In the data rows, 128 means zero.
Here are some points:
[176 129 162 147 150 133 118 147 135 137 111 140 110 127 071 161 137 134 122
 102 152 122 149 130]
[107 105 125 123 098 111 145 106 127 107 123 128 112 140 138 129 123 133 134
 124 152 143 143 139]
[118 110 128 112 151 147 094 139 110 136 093 130 154 126 126 129 127 138 130
 133 155 148 111 107]
[129 137 079 162 176 159 083 147 129 167 133 123 155 089 168 127 152 134 159
 140 105 117 097 107]
[103 149 178 142 160 135 124 096 102 098 129 150 134 120 163 089 138 130 122
 142 147 153 104 112]
[089 075 165 121 111 084 185 062 117 049 129 152 105 117 183 133 217 154 175
 116 168 158 144 126]
[140 125 099 149 103 124 138 109 163 109 152 148 126 135 123 132 118 117 149
 097 148 135 129 148]
[129 136 149 154 134 063 216 102 148 106 127 151 084 158 099 097 108 161 075
 110 136 145 177 124]
[161 161 095 110 141 220 084 101 088 155 115 139 135 065 086 115 052 088 108
 147 168 030 093 157]
[059 101 088 179 121 255 096 071 201 169 196 212 114 056 146 145 054 084 185
 107 209 076 070 141]
[135 135 150 130 130 096 162 135 141 118 134 142 127 144 111 127 120 136 120
 124 124 136 145 120]
[112 124 108 118 128 153 115 150 182 129 175 167 158 143 100 194 169 144 123
 083 116 115 089 121]
[150 146 136 110 122 150 107 151 118 118 142 131 147 112 153 142 174 106 180
 116 105 155 119 121]
[107 132 215 195 170 164 202 187 177 119 255 147 028 182 115 122 141 108 062
 224 119 156 158 155]
[157 119 095 055 117 142 110 115 123 166 138 111 176 115 102 128 113 111 096
 172 098 072 107 129]
[131 128 139 119 127 128 127 143 129 120 148 118 113 150 122 146 126 117 119
 136 121 121 138 143]
[157 135 136 110 126 120 100 221 115 084 094 104 123 125 091 194 163 137 124
 089 064 096 156 157]
[143 156 130 126 135 118 153 133 114 109 104 123 131 126 127 129 102 128 129
 123 120 120 141 134]
[150 135 107 125 143 114 165 081 131 140 117 118 136 132 104 130 142 131 126
 125 136 120 138 128]
[138 176 123 125 145 121 151 117 157 164 145 142 126 115 092 108 064 145 116
 148 129 111 129 098]
[071 031 174 075 067 140 086 092 127 177 172 151 120 168 165 133 152 151 023
 112 117 109 159 070]
[169 107 147 105 170 160 077 108 098 174 136 120 113 132 096 154 111 100 083
 118 140 096 150 125]
[127 141 136 096 107 135 139 119 122 127 115 118 136 134 134 130 124 128 125
 134 118 108 136 131]
[136 113 127 143 115 110 142 098 156 126 149 145 129 137 129 153 124 124 157
 096 149 133 134 148]
[156 140 147 132 163 140 120 119 085 129 103 121 093 126 094 098 134 117 072
 126 136 096 124 143]
[136 129 101 127 096 136 121 136 129 128 096 111 133 143 127 127 118 111 139
 112 121 129 131 144]
[140 089 082 132 096 096 135 090 207 188 190 130 179 093 146 137 130 126 163
 123 070 110 117 103]
[175 165 156 127 180 185 119 059 102 085 120 135 105 137 101 107 204 079 145
 092 148 112 078 183]
[126 093 118 114 113 167 093 143 124 138 154 145 125 155 126 160 164 102 114
 097 117 117 112 150]
[152 130 112 111 126 120 122 138 133 128 132 119 140 137 107 143 141 113 125
 122 108 123 129 133]
[142 171 139 130 125 135 180 143 114 095 110 138 127 120 135 106 104 131 146
 118 127 135 143 145]
Here are 24 more points, each followed by its number:
[129 131 128 127 130 133 128 126 132 139 131 133 133 134 124 126 120 125 117
 126 123 124 121 125] 0
[144 121 134 106 124 105 131 143 107 117 119 118 123 140 116 144 134 137 114
 131 120 117 149 132] 1
[126 135 098 109 118 109 117 122 180 130 172 144 146 146 138 132 162 130 139
 103 078 120 121 132] 2
[174 153 174 100 167 141 086 165 107 160 097 145 186 074 096 137 125 149 168
 157 138 120 107 071] 3
[114 096 135 154 134 169 098 151 132 178 140 130 099 095 155 111 126 112 124
 161 089 131 135 073] 4
[064 185 100 153 171 182 149 115 178 126 160 132 093 115 212 101 035 133 184
 187 164 132 153 087] 5
[114 164 147 128 141 141 094 089 108 114 132 169 154 104 142 093 144 154 176
 076 156 132 070 142] 6
[162 103 166 153 134 131 180 185 150 138 137 152 190 119 040 147 140 115 124
 127 101 138 094 123] 7
[123 097 122 100 086 138 195 151 069 096 066 124 186 104 123 071 120 116 107
 170 109 139 123 114] 8
[139 121 112 108 094 133 116 127 158 185 142 123 134 151 090 162 051 125 085
 125 131 096 116 127] 9
[153 143 109 121 134 133 145 135 101 126 096 117 133 115 114 095 097 121 139
 152 139 129 124 137] 10
[120 129 110 134 127 134 146 133 155 116 142 120 118 134 144 159 119 122 155
 134 145 124 149 137] 11
[094 092 147 179 123 071 129 161 183 110 228 125 150 112 157 148 116 161 177
 217 095 111 092 174] 12
[206 161 125 150 164 113 136 121 135 104 111 126 125 144 122 132 119 113 165
 122 154 130 119 151] 13
[117 117 124 126 111 136 163 136 100 120 104 139 150 119 143 102 124 126 131
 147 107 136 126 115] 14
[193 124 133 090 136 173 060 077 111 165 130 136 094 136 067 131 140 108 096
 125 169 089 104 138] 15
[118 134 131 125 123 127 116 118 132 125 148 124 092 149 147 143 144 118 121
 107 115 141 142 130] 16
[140 128 155 174 143 158 147 149 113 115 152 150 139 111 087 098 064 122 107
 128 142 079 113 161] 17
[122 112 137 109 114 136 158 139 099 113 093 137 153 117 140 100 129 131 124
 143 120 135 126 110] 18
[106 077 064 217 183 243 092 042 170 255 052 143 068 066 055 149 000 128 135
 148 255 085 136 111] 19
[141 169 088 055 078 132 114 145 124 163 086 083 163 156 122 176 089 113 099
 127 071 098 131 153] 20
[171 255 131 201 195 111 112 255 185 102 116 159 165 109 063 187 034 175 174
 096 116 140 094 127] 21
[107 155 139 120 119 159 120 152 132 109 123 148 129 150 132 120 098 130 111
 093 133 130 117 140] 22
[162 125 143 062 115 078 153 157 078 103 093 088 120 147 103 156 142 145 085
 132 106 091 168 150] 23
Which two of these numbered points are nearest to each point below by angle, seen from the average point of the first points? Their numbers follow each, nearest first.
[130 125 143 106 126 139 153 140 107 110 122 129 120 137 126 130 140 118 111
 133 106 119 146 131] > 23 1
[083 189 145 144 120 178 147 159 124 099 100 172 107 166 137 092 087 117 106
 086 151 137 127 147] > 22 17
[232 177 116 020 183 127 043 109 164 172 174 047 145 174 046 210 167 111 148
 160 131 087 099 171] > 15 20
[131 151 078 049 085 152 111 150 157 096 103 123 167 187 118 140 107 063 074
 102 097 106 124 185] > 20 22
[129 121 125 131 135 128 119 157 141 119 156 143 150 118 125 140 135 127 150
 155 111 132 102 131] > 12 7
[124 092 090 143 104 130 129 089 144 151 140 130 139 123 121 120 121 114 123
 135 145 140 113 126] > 19 9
[170 204 110 137 187 159 147 073 095 077 116 131 113 144 140 079 194 068 122
 102 131 130 084 186] > 13 6
[108 125 126 141 115 125 118 107 132 109 144 118 111 139 161 120 149 116 132
 104 124 152 133 139] > 16 2
[011 143 059 255 103 044 152 049 205 073 188 123 000 185 255 081 191 097 155
 039 094 242 217 161] > 16 11
[137 136 115 122 131 113 141 115 110 123 109 102 127 130 127 090 106 113 117
 159 132 129 131 137] > 10 8
[114 177 194 178 170 108 120 122 110 107 088 179 121 120 173 123 125 174 168
 063 143 154 130 103] > 6 21
[103 146 161 096 147 137 122 086 099 085 124 172 140 153 150 079 161 121 112
 112 138 166 093 131] > 6 18
[079 195 088 143 138 165 161 133 171 118 147 153 111 111 192 119 057 127 179
 164 144 154 137 109] > 5 11
[123 086 143 120 073 063 160 202 106 077 121 080 110 183 158 163 126 129 109
 161 108 177 184 142] > 1 23
[098 049 128 087 082 156 089 164 069 113 069 108 145 131 135 181 113 119 124
 158 188 113 109 167] > 8 18
[133 116 145 123 131 121 118 131 119 120 121 134 132 135 120 132 139 126 124
 118 133 134 119 130] > 1 18
[055 255 214 190 118 170 159 228 083 062 115 242 095 215 217 102 033 163 112
 047 160 171 131 116] > 22 21
[131 141 113 135 143 131 123 100 140 131 143 122 100 139 122 110 139 120 142
 141 161 130 113 149] > 13 5
[174 130 097 103 024 022 139 132 147 107 089 125 198 137 071 113 131 183 197
 085 184 130 105 173] > 13 1
[100 151 127 110 108 149 102 144 139 164 162 132 103 158 135 133 061 148 082
 122 117 126 154 109] > 9 0
[110 128 071 173 148 141 126 107 135 143 144 112 104 115 147 113 133 125 127
 135 122 122 118 140] > 5 4
[130 145 135 139 147 084 139 133 158 161 149 120 129 141 114 118 091 150 115
 157 118 137 128 092] > 0 9
[087 074 089 129 052 153 170 127 133 112 112 097 101 094 199 135 230 078 139
 169 058 172 177 106] > 14 4
[146 152 145 120 135 128 164 134 120 110 109 134 131 135 126 116 110 121 148
 112 132 121 140 136] > 10 13
[113 120 162 141 040 120 214 110 219 149 239 159 133 177 067 121 108 049 048
 101 063 120 123 187] > 9 2
[122 125 126 137 072 100 128 124 082 101 124 074 045 141 206 107 105 093 132
 145 127 157 185 158] > 16 11
[134 131 122 108 111 154 125 058 144 122 142 198 170 150 131 089 131 076 092
 031 129 137 107 127] > 6 22
[121 172 163 120 117 169 113 173 106 111 117 164 128 131 142 132 104 138 147
 118 137 131 122 108] > 22 21
